128 stands for zero in the data rows.
Here are some points, one per row:
[105 108 142 150 140 105 137 129 166 135  88  83  97 139 118 147 125  75
  45 128 138 115 126 149 167 134 113 152 117 160 121 131 120 125 159 109
 155 155  92 100 135 129 160 111 155  83 126 131]
[168 126  88 171 205 145 175 106 156 137  62 106 143 173  94 140 121  95
 195 149 189 158  84  94  81  94 115 161 181 121 116 180 159  99 145 156
 126 102 144 150 126 135 156 116 101 145 124 144]
[130 108 121 174 113 111  85  84 135 149  40 191 186 124 158 115 147 135
  92  97 146 197 217 175 132 125 119 137 124 136 118 125 115 138  73 145
 133 106 110  93 121 147 140 179 131 115 133 139]
[ 73 126 114 167 123  47 145 175 142  97 165 176 173 149 144 141 173 211
  63 129 143 116 109 108  41 169 134 135  80  56 133 126 116 113 145 147
 153 177 197  92 102 159 139 126 107 128 193 134]
[109 171  67 141 130 124  73 111 168 104 170 154 110  53 142 120 131  72
 153 133 123  98 119 106 144 145 129 118 175 128 142 134  88 139  97 104
 149  92 173 122 128 134 142 106 140  75 140  81]
[127 123  97  92 136 125 133 129 109 153 139 152 117 141 169 128  88 118
  85  57 145 108  82 125 104 121 122 101 117 110 130 135 160  82  76 145
 108 129 128 146 160 120 123 133  53  96 129 131]
[ 97 103 150 135  82  80 149 159  99 131 139 151 110 171 153 130 141 124
 137 109 100 180 141 101 200 143  81 168 186 130 107 190  89 106 170 117
 103 125 127 136 136 159 147 124 143 152 134 134]
[ 87 102 157  88 154 157 121 139 109 115 142  63 155 145 180 135 218 193
 140 207 168  95 166 102 141 117  87 194 140 169  74 115 134 165  59 163
 159 123 155 220 137 129 142 148 116  82 124 114]
[ 79 136 151 134 197 132 125 120  31 110  96 109 120  86 128 150  75  97
 150 130 105 121 123 138 139 137 150 160 149  61 104 106 118 122  74 100
  86 167 145  89 133 159 186 132 133 117 163 165]
[142 129 144 137 136 130 115 130 134 122 160  71 133 161 239 146 169 119
 105 161 112 201  52 178 218 184 112 134 147 156 160 111 129 109 189 202
  72 101 111  94 100 174  92 108 158 139 189 110]
[154 158 159 176 134  73 140  80 136 117 149 163 147 153  86 122 145 100
  75 173 149 127  94 126 123 118  94 118 150 111 138 152 166 137  95 116
 115 132  89 169 136 102 157 160 108 174  57 105]
[130 122 137 124 114 117 122 113 155 127  89  90 101 127  87 101 125 169
 113 132 116  71  97 221 145 153 140 180 136 173 117 147 117 159 169  27
 111 112 179 134 116 162 117 141 104 146 127 148]
[144 149  99  58 122 137 153 189 112 143 124 158 177 154 148 111  93 143
 106 147 192  56 164 130 157 110 167 169 162  85 163 107 172  95 129 123
  84 114 113  86 140 126 109 122 115 122  99 105]
[119  76 117 122 117 127 130 120 165 108 136  84 118  58 116 138 102 101
 176 123 139  98 145 118 149 172 101 136 107  58 140 116 119 128 110 158
 144 142 154 118 128 107 100 135 170 161 108 159]
[178 137 166 134 176 141 121 131 162 140  98 104 107 106 125 146  99 152
 158 159 127 154 143 116 102  75 127  75 159  61 145 167 140 125 190 197
 112 144 182 172 159 162 129 141 116 102 143 119]
[143 180 154  91 161  99 178 153 160 162 201 111 167  93 114 125 150 102
 170  94 138 132 162 111 144 185 205 158 140 121 135 140 225 109 136  97
 113 119  60 148 119 150 140 188 134  92 174 196]
[150 193 110  94 119 137 154 126 108 154 154 115 172 116  75  91  94 134
 155 114 129 112 104 115 138 161  78 123 131 115 173 109  14  85 103 168
 148 144 169 143 118 105 128 153 178 100 103 151]
[143  99 136 164 108 147 152 126 107 146 176 122 134  63 166 122  98 104
 130 152 124 126 151 204  99  93 152 169 113 202 166 139 111 105 148 204
 202 126 100 116 116 195 154 163 114 151 133  70]
[135  90 124 122  90 134 172 144 106  86 153  58  90 149 125 166 172  99
 146 106 107 130 153 166 129 124 152  95 144  67  97 152  80 118 132 123
 130 125 128  89 128  46 118 156  70 105  90  85]
[155 155 180 128  89 255 152 142 145 140 169 196  85 163 177 126 154 111
 136  88 144 136 117 138  86 159 145 141 127  96  74 176 153 173 129 144
 126 161 167 100 115 124 160 124 159 105  84 162]
[ 84 116 155 106 122 163 157 102 143  75 153  93 127 173 162 128  82 140
 107  56 151 169 154  92  99 128 146  85 128 109 169 102 103 170 120  83
 162  68 108 183 123 137 158  84 139 161 122 128]
[135 124 131  99 154 183 105 114 144  87 165  82 130 162 157  91  91 143
  99 132 110 193 147 105 108  96 113 133 141  77 187  79 122 184 155  45
 162 113 134 114 113 133 152 150 161 163 152  98]
[164 184 155 153  94 105 143 145 129 144  81 103 107 109 132 111 223 135
 159  65 141 119 115 118 139  59 137 145 144 129 201  96 183 135 114 110
 128 142 171 118 113 104 128 118 120 164 158 163]
[123 155 165 168 183 151 109 123 109 159 114  75 141  98 138 115 124 197
 126 145 145 157 171 125 104 154 141 100 175 129 151 187 139 115 178 192
 127 147 129 169 141  65 155  48 120  92 130 119]
[114 123  49  86  96 105 117 143 108 129 121 114 112 123 157 127 106 117
 102  79 153  77 116 146  74  93 121 117 146 110 102 153 148 134 146 118
  83 122 123 131 137  93 117 156 163 127 146 123]
[159 108 129  94  90  85 145 121 112 135  96 113 156  80 125 132  99 107
 101 138  95 177 125  78  49 115 122 155 120 160  79  89  93 161 133  99
  95 118 109 134 153  81 116  95 117  88 146 143]
[ 98 123 116 117  85 148  75 157 116 108 151 125  72 140  65 153 106  98
 121 160 126 135 177 144  86 114 123 152 117 172 151 113 122  98 169 162
 104 138 107 130 115 138 144 114 114 147 114 157]
[131 139 150  88 109  76 129 127 138 131 105 146 110  65 119 119 122 106
  79 139 112 154 148  86  53 159 103 142 149 139  77  96 111 125 136 115
 135 110 102 120  96  94 121 119  99 105 121 113]
[ 48 135 141 111 140 151 150  83 120 186 141 106 116 144 115 115 187 112
 131 192 110 147 144 138 133  90 156  89  78  66 128 189  87 140 174 118
 167 121 132 116 144 107  57 127 112 111 117 134]
[ 99  99 157 129  79  75 131 161 100 130 143 144 106 179 157 111 137 121
 147 104  98 185 112  94 187 148  94 154 180 130 119 172  97  99 167 137
  97 124 129 144 135 142 145 139 123 133 131 117]
[158 106 126  70 124 132  77  62  93 102 134 114  79 152 118 112 131  93
 115 143 120 135 130  47 154 114 140 162  80 133 124 190  99  94 142 128
 144 129 137  79  82 115  94 142  79 124 128 117]
[161 102  84 157 121 106 130 179 109 149 111  85 118 128 151 134 154 146
 122 132 156 109 123  60 144 146 173  78  99 146  99 121  41 140 128 106
 104 168  96 113 121 168 152 138 146 145  81 161]
[151 127 108 107 135 141 146 114 140 147  93 122 104 111 104 139 125 138
 154 159 129 147 101 146  86 102  95  92 149  86 104 107 161 102 188 137
 111 134 134 139 102 152 154 147 101  92 114 124]
[105 152  84 146 122  84 117 135 158 126  40 140 127 173 174 106  85 105
 140 135  95 162 188 166 140 157 171 153  66 164 114 103 118 218  90 214
  94  91 172 170 122 111 161 172 102 144 114 118]
[160 151 134 142 125 120 124 140 109 149 140 137  76 143  99 131  93 165
 159 123 165 126 118 124 164 118 119 121 125 114 139 116 150 165 112 121
 179 107  79 119 131 103 129 132 131 130 200 120]
[153 107  90 146  83 146 102 125 156 117 126 157 113  78 115 146 123 143
 138 136 107 142 140 142 156 140 137 138 127 129 177 141 106 127  71  70
 110 143 125 159 137 157 118  97 105  79 105  99]
[146 117 138 156 133 106 129 107 182 150 168 145 152 202 169 149  83  91
 199 184 134 147 179 191  94 162 139  92 148 203 127 120 109  72  55  33
 103 170 206 133 133 123  91 107 151 141 180 111]
[104  83 150  76 148 103 155  86 142 147 114 189 120 127 149 142  70 126
 118 103 127  75 113 152 175 131 155 131 178 174 175 129 117 205 156 130
 152 152 152 135 106 152  93  92 104 134  98 138]
[ 83 102 135  62 124 182 116 143 168 169 144  99 188 137  72 119 141 117
 153 134  94 147 114 116 113 114  96 108 102 108 150 117  99 160 109  91
 130  88 100  75 150 131 187 106 112 170 137  77]
[129 121  62  90 100 123 109 119 116 146 132 106 142 120 170 130 106 135
  81  47 141  94  95 136  70 113 113 108 129 123  81 173 151  96 111 127
 114 136 133 117 150 103 139 144 123 128 162 134]
[139 161  71 109 140 132 179 143 118 157 117  76  75 119 104 135 135  83
  16 123 140 140 141 109 119 127 126 134 122 129 157 150 195 111  55 128
  97 154 143 159 140 132  95 127 147 152 125 123]
[182 171 154 177 144  79  69 116  96 177 188 107 184 150 179 162 121 140
 131 115 108 109 123 105 144 103 111 134 106 107 103  97 187 152 152  96
 172 106 157 138 113 102 135 108 116 209  22 114]
[103  67 125 127 131 123 136 103 138 110 148  99 140  94 108 102 102  97
 186 110 125 105 129 122 137 175  79 128 114  87 173  91 138 105 120 169
 139 167 148 109 130  72 122 138 167 132  92 155]
[160 146 148 102 195 185 138 139 141  92  70 198 126 124 171 143 166 119
 114 135  76  92 177 119 136 138 108 162  97 140 114 108  84  52 183 139
 173 116 113 166 155  80 126 125 133 177 174 122]
[112 141 145 153 124 131 125 122 127 113  70 108 119 134  45 141 110 204
 129  67 122 128 137 158 128 171 157 140 115 176 105 138 137  92 134 101
 102 112 171 122 115 161 104 136 145 159  87  58]
[167 129 156 198  84 137 118 104 104 123 158 135 255 162  70 120 125  58
  52 146 144  71 130 129 170 111 125 104 139  80  73 124 137 196 161 136
  92 132 119 189 122 119 125 109  97 176 189 127]
[124 127 164 136 121 110 103 115 133 118 121 136 115 126  99 122 115 141
 107 107 125 121 143 131 115 101 132 123 139 140  84 103 123 100 103 136
  96  96 122 100 129 155  66 129 151 103 107  98]
[145 149 136 103 137  92 168 161 156  83 197 151 208  98 125 136  85 188
 120 151 153 136 136 130 207  94 165 126  35 150 134 172 185  96 127 130
  91 123 141 103 118  89 182 129 146  96 132 180]
[124 114 149  93 132 154  59 171 109 123 138 137  84 153  93 131 133  54
 135 164 122 119 151 142  79 140 139 130  99 175 153 118 120  87 153 173
 129 116 112 155  89 146 136 127 120 166 134 140]
[125  58 131 183 153 103 146 174 117 126 140 169 128 147 129 125 161 188
  77 175  76  63  92  99  76 154 174 115 150 105 157 144 118 138  83 156
  91  67 140  78 119 114 154 130 184 124 127 158]
[ 98 133 154 159 116 111 117 129 169 112 114 114 119 163 136 104 115 118
 110 118 130 135  93 132 135  94 167 130 141 151  90  63 120  81 134 154
 108 159  80 108 120 130  97 132 133  91  96  91]
[ 86 121 158 126 157 125 144 162  97  96  90 125 134  90 135  99  93 116
 170 124  73 123  91 141 130  91 145 109 107 106 100 155 145 112  64 103
 137 163  98 136  67 107 136 130 151 142 154 138]
[169 143 135 154 136 127 130 148 111 159 157 139  54 137  92 143  89 173
 138 103 157 137 115 136 172 103 103 119 126 108 132 103 140 165  94 120
 178  93  81 137 113 101 131 129 118 125 201 131]
[ 90 122 135  98 113 129 123 159 113 104  56 142 173  74 147 164 114 130
 155 155 137 146  79 153 114 128 124 115  78  77 144 162 114 125  99  88
 163 123  62 148 105 124  82 130 147 145 108 143]
[130 143 153 163 199 105 153 183 122 109 115 122 121 133 177 100 123 141
 117 125 117  76 151 101 138 152  38  85 120 177 132 169  87 194 132  85
  84 159  70  83 140 173 108 143  94 145  91 169]
[140 119 108 127 150 115 120 100 132 128 128 169 161 108  94 144 186 106
 182  51 119 117 143 117  97 123  98 140  53 137 140 129 109 188 115 130
  60 132 110 123 116 155 112  77 157  74 149  52]
[157 135 113 135 132  49 139 102 117 143 156 163  83 157 116 114 142 127
 119 135 139 115 119 143 139 106 116 128  91  86  88 101 153 143 128 101
 164 126 109 174 159 134 166  93 143 160  64 118]
[118 143 161 135 146 118 102 124 186 130  97  91 108 128 131 135 110 111
  86 130 142 119  60 167 162 133 164 140  89 165  84 103 106 121 151 135
 118 135 124 113 168 161 119 128 151 131 121 112]
There is one direction along which these points spread out most. Where along it does each point below lie, from 0 to 99? The average is 50, and the first point in the table lies past the average. One standard deviation of the points above along it is 16.
[116 132  70 156 114 136  68 121 171 124 146 152 143 127 141 124 145  93
 160 116 109 102 126 142 131 140 139 135 169 130 175 129 107 106 110  75
 148 139 124 153 118 121 123 111 130  58 125 115] 54
[ 95  73 155 136 167 187 123  99 131 149 135 164 111  66 162 109 167 189
 156 145 145  98 165  83 151 129 123 114 125 157  94 107 108  87 164 138
  96 130 134 183 139  99 138 142 106 179 180 114] 58
[110 138  66 193 135 221 172 168  96 143 141 191 125 109 125 125 117  95
 131 162 161 187 103  96 148 119 125 126 101 135 107 118 195 131 177 103
 149 117 185 120 138 118  92 138 118 104  93 136] 42
[ 95 155 145 143 105 109 102  97 150 119 138 134 112 132 112 151 117 143
 107 106 122 132 141 142 107  78 129 130 146 145  77  87 115  94 116 151
  80  94 111  94 130 152  71 120 147 117  97 151] 61
[141 144 147 149 111 237 159 157 114 128 162 182 107 142 137 114 142  98
 139 140 149 164  99 119 108 147 123 108 104 125  88 151 176 157 140 128
 133 131 188 112 144 126 117 144 133 100  98 143] 43
[129 122 111 178 113 142 130 107 100 104 214 110 128 107 134  97 137 138
 166 122 110 136 126 199  71 106 145 185 112 186 147 122 108 103 140 211
 170  99 101 117 158 196  84 130  95 156 141 148] 71
[134 154 127 107  84 101 118 116  79 122  96 129 136 156 114 121 114 141
 203 166 150 113 119 115 122 157 145 117 112 128 162 135 185 157 162 106
 180 150  74 105 168 119 123 148 169 130 175 114] 41
[153  69 145 147 129 128  89 132 114 136  71 108 134 134  83 117 122 145
  96 100 113 149 109 120 142 137 119 135  94 133 164 107 124  93 100  93
 124 116 137 128 147 133  94 125 107  71 103 136] 55
[112 130 121 120 143 179 138  63 104 124 131 148 110 120 147 158 187 191
 110 166 113 103 139 122 114 133 118 125 117 159 146  88  96 117 158 122
  68 140 100 185 128  87 163 165 131 112 127 140] 55
[135 179 128 132  81 167 114 107 158 142 145 130 101 154 105 147  89 188
 170 163 109 139 112  88 148 138 121 144 138 102 159 125 159 167  80 156
 153 167  69  88 141 111 125 118 124 201 172 125] 40
[168 134  63  96 145 125 133 101 124 111 103 116 110 124 117  90 176 164
 121 168 124 150 147 160 133 139 127  66 155  89  59 119 161 106 127 161
 126 128  98 141 115 148 157  57 119 125 111 142] 44
[126  95 110  49 205 128 100 141 145 109 170 180 178 137  63 154 162 145
 120  84 122 192 105 176 166 139 169 117 237 210 137 121 106 223 132 150
 203 190 167 112 137 124  91 144 135 172 112 151] 63
[141 175 178 107  72  86 145 141 102 124  79 134 121  95 125 128 201  87
 168 132 184 114 118 116 144  97 152  96 153 139 202 112 179 120 112 115
 148  98 168  98 163 130 161 129 133 151 154 144] 38
[119 134  76 120  89 136 152 116 142 119 104 105 169 147 106 149 106 115
 143 116  58  55 139  70 161 139  91  80 165 164 133 114 123 122 126 148
 212 127 158 124 112 166 129 134 142  64 126 152] 51
